128 stands for zero in the data rows.
Here are some points, one per row:
94,133,48,60,193,118,127,136
110,122,189,114,129,151,163,136
99,125,255,74,21,108,152,93
101,125,78,93,184,114,128,140
91,155,27,109,145,129,88,126
137,146,137,180,104,126,148,147
180,83,59,162,134,132,96,123
107,137,112,123,151,153,148,152
98,142,114,101,144,167,143,144
145,127,96,166,131,84,118,105
90,159,255,111,58,195,202,61
114,141,105,135,145,144,147,149
88,202,255,175,169,241,255,4
94,138,167,96,132,167,145,148
117,132,101,126,145,122,146,139
123,147,122,165,125,159,156,145
170,126,48,167,137,149,111,121
146,133,83,155,133,111,117,114
128,114,139,151,147,91,165,139
206,47,208,152,19,27,81,73
92,122,195,58,130,133,132,116
105,138,54,90,169,119,132,151
82,134,131,54,155,146,120,140
137,145,63,151,127,128,109,117
135,142,57,120,156,105,110,124
125,131,125,166,121,139,151,141
131,147,53,135,140,110,100,127
130,130,143,145,133,151,168,143
129,141,95,143,133,108,121,118
162,126,80,176,140,137,114,103
101,122,141,124,151,145,153,139
135,135,135,158,118,111,144,134
79,138,50,82,185,124,127,145
129,156,104,152,123,133,132,139
200,69,93,142,107,93,77,162
97,136,128,75,153,151,139,139
91,119,255,47,68,118,136,104
164,107,23,151,138,164,84,132
145,145,58,147,136,134,106,117
133,150,114,164,116,130,129,136
136,131,102,156,126,106,125,114
158,117,119,187,110,127,127,100
85,122,189,32,138,118,116,131
217,52,253,193,0,45,95,96
109,127,64,100,169,83,125,124
97,125,130,73,165,136,135,141
185,79,65,147,125,109,80,141
224,70,169,193,38,107,91,196
151,136,52,163,128,143,109,118
90,125,249,52,103,118,125,124
133,155,53,136,134,126,101,143
97,140,94,101,172,145,129,146
134,159,89,164,111,143,122,158
170,101,24,138,150,125,98,114
102,118,111,84,173,124,142,133
111,149,76,123,151,151,132,157
149,145,104,177,121,147,115,128
150,149,93,171,118,134,121,118
97,122,255,70,38,115,134,101
133,136,131,169,122,127,137,148
161,131,58,158,130,143,106,112
128,140,137,173,116,122,142,144
123,133,110,129,161,123,146,137
163,108,48,146,148,129,101,103
95,123,202,92,126,135,136,132
202,59,98,170,105,97,93,150
89,122,255,23,73,84,136,84
103,144,88,105,160,152,131,154
118,146,59,103,164,115,117,146
108,130,140,136,141,159,156,148
There is one direction along which these points spread out most. For each point below, how far along it does it lie, from 0 to 99? 50 is the average, and the first point above lies past it.
200,69,93,142,107,93,77,162 60
85,122,189,32,138,118,116,131 32
99,125,255,74,21,108,152,93 11
133,155,53,136,134,126,101,143 65
146,133,83,155,133,111,117,114 59
94,133,48,60,193,118,127,136 64
137,146,137,180,104,126,148,147 48
89,122,255,23,73,84,136,84 12
180,83,59,162,134,132,96,123 66
164,107,23,151,138,164,84,132 73
128,114,139,151,147,91,165,139 47
134,159,89,164,111,143,122,158 58
105,138,54,90,169,119,132,151 63
129,156,104,152,123,133,132,139 54
88,202,255,175,169,241,255,4 19
131,147,53,135,140,110,100,127 65
150,149,93,171,118,134,121,118 57
133,136,131,169,122,127,137,148 50
136,131,102,156,126,106,125,114 54
133,150,114,164,116,130,129,136 52
135,142,57,120,156,105,110,124 64
130,130,143,145,133,151,168,143 46
97,125,130,73,165,136,135,141 47
114,141,105,135,145,144,147,149 54
118,146,59,103,164,115,117,146 64
97,136,128,75,153,151,139,139 46
111,149,76,123,151,151,132,157 60
91,119,255,47,68,118,136,104 13
92,122,195,58,130,133,132,116 30
